One vector is turned by the same rotation once a step. Each row is the vector after some number of steps, and that number follows the row.
The counts run from 0 to 202.
[13  1  4 -1  6  5 -8  7 29 -2 -4]  38
[  1  10   2  -1 -12  11  23   5 -13 -15  -8]  163
[ -1 -10  -8   0   9  -4  10 -16 -21  12  -5]  110
[ 13 -13  -9  -8  18  10  -3  10  15  -3   2]  62
[ -1   4   9 -19  -5  14  14  11  17  -6 -12]  20
[ 10 -10   5  22 -13   1   1 -11 -10 -12  -4]  137
[  1  -7 -14 -10  25  -1   7  -6   2  19  -5]  77
[  6  -1   7  -9  -1  16   2  15  25 -10  -6]  29
[ 15  -7  -5   1  16   3 -11   2  24   3   0]  60
[-1 30 -5  0  5  3  5  3  8  7 -4]  199
[ -4  10  16   6 -18   2  -3  -7  17   2 -12]  3
[ 11 -22  -4  13  -1   6  -1 -14 -15 -10   3]  116
[ -2 -11  -6   6   7  -7   7 -21 -17  14  -8]  111
[  2   3  -3 -21  13   8  11   9  18   8 -11]  43
[-1 25  0 -7 -3 10 19  9 -2 -8 -7]  186
[  3   2  16   8 -19   9  -7  -2  23 -10  -7]  5
[ 15  -2   0   2  14   5 -11   7  26   1  -5]  49
[ -2  17   6  10 -12  -1  17  -8 -12   0 -14]  155
[  3 -21 -14  -6  11   4  10  -9 -13   5   2]  97
[  2  16  11  -2  -2   1   2   0  22  10 -17]  24
[  0 -15 -14  -7  14   1  14 -10 -16   7  -1]  98
[ -2  25  -6 -10   2  10  14  10   3  -5  -2]  197
[ 12   1   7  22 -15   3   1  -8  -8 -14  -7]  148
[  5   7  16   7 -11   5  -6   0  25   0 -11]  15
[ 10  -2   5  16 -15   5   5  -5  -9 -20  -5]  149
[ 14 -24 -11   7  14   3  -9 -10  -1  -4   7]  94
[  7  -1   3 -17   1  12  10  13  19  -8  -9]  30
[  2   8  -2 -16  14   2   9   5  20  14 -15]  44
[ -3  -1   3  12  -7  -4  12 -20 -21   6 -11]  133
[ 10 -18  -2   9  -8   7   7  -9 -18 -15   0]  128
[  8  27   5  18  -8   4  -2   2   9 -11  -7]  180
[  0  21   2  -3  -8   8  23   6  -6  -8 -12]  175
[ 12 -21 -10  14   6   0  -7 -14  -7   0   5]  104
[ 12  -1 -11   4  23  -6 -11  -7  16  14  -2]  69
[ 11 -23 -14  -2  17   7  -2  -2   0  -1   8]  84
[14 -7 -5 -9 16 12 -1 13 22 -4 -1]  51
[  6  -4 -11   2  22  -5  -4 -13   5  21  -4]  79
[  5 -25  -8  -2   6   7   6  -8 -16  -5   5]  107
[ -2  -9  -5   2   1  -2  15 -19 -23   8  -8]  121
[  0   0   5  17  -8  -4   7 -20 -15   5 -10]  134
[ -2  13   5   5 -12   1  21  -7 -16  -3 -15]  154
[  6   9  11   5  -3   3  -8   3  30   2 -10]  26
[  1  20  -2  -7  -4  13  19  14   0 -12  -5]  185
[  7  24   8  20 -11  -2   5  -8   1  -5 -14]  168
[  0  14   5   0 -12   6  22   2 -14  -7 -13]  164
[  3 -20 -11  -5   8   4  15 -12 -19   2   0]  108
[  7   0  13  -9 -10  16   3   9  20 -12  -8]  18
[-13  13  16  -5 -16   4   7  -7  10   8 -15]  1
[  3  -9  -6  13   4  -8   1 -23 -14  13  -4]  112
[  9  -3   1 -16   9  12   6  16  20  -3  -4]  41
[  4  20  -3  -8  -1  15   9  16   6 -16   3]  195
[  3   1   3 -18   1  12  11  13  18  -2 -11]  31
[  3   8   5  17 -12  -3   9 -15 -12   4 -14]  145
[ -1 -12 -13  -4  15  -4   9 -15 -12  15  -3]  99
[ 15 -18 -11   6  18  -1 -12  -8   9   3   4]  82
[-13   9  14 -11 -17   6  14  -5   7   4 -15]  0
[  5   2  -2 -22  10  12  10  13  18   0  -8]  42
[ -2  -6  -2   9   1  -6  10 -20 -19   9  -9]  122
[ 12  10   6  13 -12  10   4   6   2 -21  -3]  171
[-2 33  0  2 -1  2 11  2  6  0 -9]  188
[  8  14   9  24 -16  -1   4  -7  -2 -12 -10]  158
[  2  -3  15  -1 -19  13  -3   4  19 -13  -5]  6
[  0  -7  -1  -1  -7   3  19 -13 -24  -1  -7]  131
[ 10  -4   6   9 -14  13  10   0 -13 -20  -5]  150
[ 15 -16 -11  12  17  -5 -12 -15   3   6   1]  92
[ 5 32  4 12 -2  3 -2  2 10 -3 -3]  190
[ -7   5  11 -18  -9  11  14   4  13  -1 -13]  10
[  2  15   7  16 -15  -3  10 -11  -7   0 -14]  156
[ 4 30 -1 11  5  1 -5  2 16  0 -1]  201
[  5   2   4  22  -9  -5   4 -21 -13   2  -8]  135
[ -5   3  14 -15 -14  13  11   6  10  -8 -12]  9
[  5  -9 -12 -19  21   8   7   6   7   5  -2]  64
[ -2  20   4   1 -12   3  22  -4 -10  -3 -15]  165
[  1 -19  -7  -1  -1   5  13 -12 -23  -3  -2]  119
[  4 -13 -15 -11  20   2  11  -7  -6  11   0]  87
[  6   0  12   0 -12  12  -4   7  24 -12  -6]  17
[  8  -6   4  25 -11  -1  -2 -17 -11  -4  -7]  136
[  4  12  -1 -12  14   0   2   3  20  17 -13]  45
[-4 31 -3 -5  6  5 10  7  6  0 -3]  198
[  5   6  -7 -10  18  -5   2   0  16  20 -11]  56
[  7   5  15   4 -12   8  -6   4  25  -8  -8]  16
[  8   9  -1  -4  15  -1  -3   0  24  15 -12]  46
[ -1  -5   1   4  -6  -2  17 -16 -21   6  -9]  132
[  6  -3   4   4 -15  11  18   0 -15 -18  -6]  151
[ 12 -20  -4  19   0  -2  -7 -16 -12  -5   1]  115
[ 11   8   6   3   5   2 -10   6  31   4  -9]  37
[ 14 -19 -12  -6  19   8  -4   4   9  -2   5]  73
[  5   5   4   4 -12  11  17   3 -10 -19  -7]  162
[ 10 -25 -12   5   6   6   3 -10 -12  -7   4]  106
[  2  -4 -13  -5  23  -5   2 -11   2  20  -4]  78
[  1  17   2  -3  -7  10  21  10  -7 -14  -8]  174
[  9  16   2   2  -5  14   8  12   4 -22  -1]  183
[  0   7  18   7 -17   3  -5  -5  20  -4 -11]  4
[ -1  24   6   8 -10   2  17  -6  -7   1 -15]  166
[  9 -25 -15  -4  12   6   6  -7 -12   0   6]  96
[ 10  21   1  11  -3  11  -4   7  14 -15   1]  192
[  4  -6 -12 -20  24   3   8   2  10  11  -3]  65
[  6  -2  -8 -20  18  11   8  10  15   5  -4]  53
[  0  14   6 -10   6   0   6   1  22  14 -15]  34
[ 14 -19 -11  13  13  -1 -11 -10   1   1   5]  93
[  6 -11   4   5 -13   9  17  -4 -17 -14  -5]  140
[  9 -15   0  23  -9   2  -2 -15 -12  -7  -3]  126
[ 15 -11  -7  -2  18   7  -8   5  19  -2  -1]  61
[ 11   3   8  17 -16   8   5   1  -5 -20  -5]  160
[ 12  16   4  11  -8  10   3   9   6 -22  -1]  182
[  0  -2  10 -14  -8  17   8  12  17 -11  -9]  19
[  3 -10 -15 -15  24   3   7  -2  -1  12  -3]  76
[  7 -24  -6   1  -1   6  12 -10 -21  -9   2]  118
[11  0  7 -4 -3 12 -5 11 27 -8 -8]  28
[  6  -9  -1  21  -4  -7  -1 -21 -12   3  -7]  124
[ -8  11  17  -1 -17   1   1  -9  14   4 -16]  2
[ 10  17   8  23 -13   2   3  -1   3 -12 -10]  169
[  8 -14 -15 -15  22   5   7   2   3   7   2]  75
[  8 -12   2  10 -12   9   9  -7 -16 -18  -4]  139
[ 10  12   5  -2   5   1  -7   1  28   9 -13]  36
[ 7  6 -5 -4 19 -4 -4 -1 20 17 -9]  57
[ -1   3   4   5 -11  -2  19 -12 -19   1 -13]  143
[  6  12   3   0 -11  14  14  10  -5 -21  -6]  173
[  0  -9 -14  -7  19  -2   6 -12  -7  16  -3]  88
[ 11 -19  -1  15  -6   5   0 -11 -17 -14   0]  127
[  8   9   1  -1  12  -2  -8   2  27  11 -11]  47
[  8  11   8   7 -13  14   8   9  -2 -22  -5]  172
[  4  -7 -12   6  19  -8  -2 -17  -3  19  -3]  90
[ 15 -20 -12   4  18   4  -8  -4   2  -2   9]  83
[  1  -4  15  -4 -16  15   1   5  15 -14  -6]  7
[ 11 -25 -15   2  14   6  -3  -8  -8  -4   7]  95
[  7 -12   1  23  -5  -6  -3 -21 -11   0  -4]  125
[17 -5 -4 -4 13  8 -8 10 25 -5 -1]  50
[ 10  -6  -6 -16  15   9   5  14  17  -4  -2]  52
[  3   0  -9 -21  17   5  11   7  13   8  -7]  54
[  4 -18  -2   4  -7   9  15 -10 -20 -12  -1]  129
[ 14 -12 -10   9  19  -3 -13 -10   9   9   2]  81
[15 -1  3 -3  5 10 -4 12 26 -6 -5]  39
[ 1 35  1  9 -3  1  4  1  9 -1 -8]  189
[  4 -10  -4  16   4  -9  -4 -25 -10  10  -3]  113
[  2   4  -7 -17  20   2   9   2  14  17  -8]  55
[ 12 -16  -6  17  11  -4 -10 -16  -6   4   1]  103
[  5   6   8  23 -13  -5   5 -13 -10  -2 -12]  146
[  6 -11  -7  15  13  -8  -6 -20  -7  12  -3]  102
[  8 -25  -5   8  -3   7   4 -11 -18 -10   3]  117
[ -6  15  16  -2 -11  -1   2  -4  21   8 -19]  13
[  6 -22 -16 -11  19   4   7  -5  -5   6   3]  86
[  0  -3   1  16  -3  -8   4 -22 -17  10  -8]  123
[ 18 -13 -10   5  20   1 -11  -2  16   4   4]  71
[  4  -3 -14 -14  22   2   6  -2   8  17  -7]  66
[  7  14  10  21 -15  -1   5 -10  -3  -3 -13]  157
[  0 -16 -11  -1   8   0  16 -12 -21   6  -4]  109
[ -3  14   9 -11  -1   1   8   1  21  11 -17]  23
[  7  26  -3  12   4   4 -10   6  16  -7   3]  202
[ 14 -16 -11  -1  19   5 -10   0  12  -2   6]  72
[  2  -8 -10   1  14  -6   5 -21 -12  18  -5]  100
[ 15  -7 -10   6  18  -2 -13  -5  16  10   0]  70
[  1   7   2 -18   2   8  14  10  18   6 -12]  32
[ 10  18   0   7  -1  14  -3  12  12 -19   4]  193
[ 15  -1  -5   5  18  -1 -11  -1  24   7  -2]  59
[  1  -5   1   1 -10   7  20  -5 -20 -11 -10]  141
[ -2  -3  14 -12 -16  14   8   8  13 -11  -9]  8
[ -3   8   5   9 -10  -4  15 -16 -15   4 -14]  144
[ 9  4 -7  2 20 -2 -8 -2 23 14 -7]  58
[  2   2   4   1 -14   9  22  -2 -18 -14  -8]  152
[  9   3   4   9 -14  11  11   5  -8 -23  -5]  161
[  2 -14  -2   0  -7   6  19 -10 -24  -8  -6]  130
[14  4  1  5 14  2 -9  2 28  6 -5]  48
[ 11 -26  -7  10   7   3  -6 -12  -9  -5   6]  105
[ 3  0 -9 -9 22 -5  2 -4 10 20 -6]  67
[ -1   0   1   1 -11   6  23 -10 -23  -3 -11]  142
[ 10 -17 -14 -11  20   8   3   4   4  -2   5]  74
[ 6 27  6 15 -7  1  3 -1  4 -5 -8]  179
[ -2 -14  -6   1   0   1  18 -15 -24   3  -4]  120
[ 10 -12 -11 -15  20  10   2   9  12  -1   2]  63
[-2 30 -2 -2 -1  6 14  5  1  0 -8]  187
[ 8 27  2 17 -2  6 -3  5 13 -7 -3]  191
[  5  13  10   2  -3   1  -5   1  25   7 -15]  25
[ -7  12  14  -9 -11   3   8   0  16   9 -18]  12
[  2  -9 -12  -1  20  -6   2 -15  -4  21  -4]  89
[ -1   7   3   2 -12   5  24  -4 -17  -7 -12]  153
[  0  10  15   5 -13   1  -3  -3  23   5 -15]  14
[ 11 -22 -15 -10  19   7   3  -2  -2  -1   4]  85
[ -5   9   5 -18  -4   9  13   9  18   2 -13]  21
[ -3  28   4   0  -6   5  20   2  -5  -2 -12]  176
[ 10   4   6  25 -14   0   2 -14  -8  -9  -9]  147
[  8 -17  -3  21   1  -4  -6 -21 -11   1   0]  114
[10  3 11  3 -4  9 -6  6 29 -5 -9]  27
[  2  30   6  11  -7   2   7  -1   3   1 -13]  178
[ 11  18   4  16  -9   9  -1   6   7 -16  -4]  181
[ 12   6   9  21 -15   6   2  -3  -4 -16  -7]  159
[ -5  12   9 -17  -2   5  13   4  18   9 -17]  22
[ 9  0 -8 -1 24 -5 -5 -7 12 21 -4]  68
[ 10 -12   3  18 -13   6   3 -10 -15 -17  -2]  138
[  2  23   7  14 -11  -1  10  -5  -3   2 -15]  167
[ -3  10   5 -17   5   5  11   5  18  11 -16]  33
[  6 -11 -10  10  12  -8  -1 -22  -7  16  -5]  101
[  8  17  -4   1   0  15   5  16   8 -20   4]  194
[ 10  -9 -11   6  21  -6  -8 -11   8  17   1]  80
[ -7  11  13 -14 -10   4  14   1  12   5 -16]  11
[  9 -12  -9  11  17  -6  -8 -16   1  16  -2]  91
[ -3  29   5   7  -6   1  14   0   0   0 -13]  177
[  6  18  -1  -2  -7  15  16  13   0 -19  -1]  184
[ 10  15   7  18 -13   9   1   3   2 -16  -6]  170
[  1  13   7  -4   4   0   2   0  25  14 -16]  35
[ 12  -3   0 -11   6  13   0  13  24  -7  -2]  40
[ 1 35 -5  6  5  2  2  1 11  2 -3]  200
[ -1  23  -5 -10   3  12  15  14   3 -11   1]  196
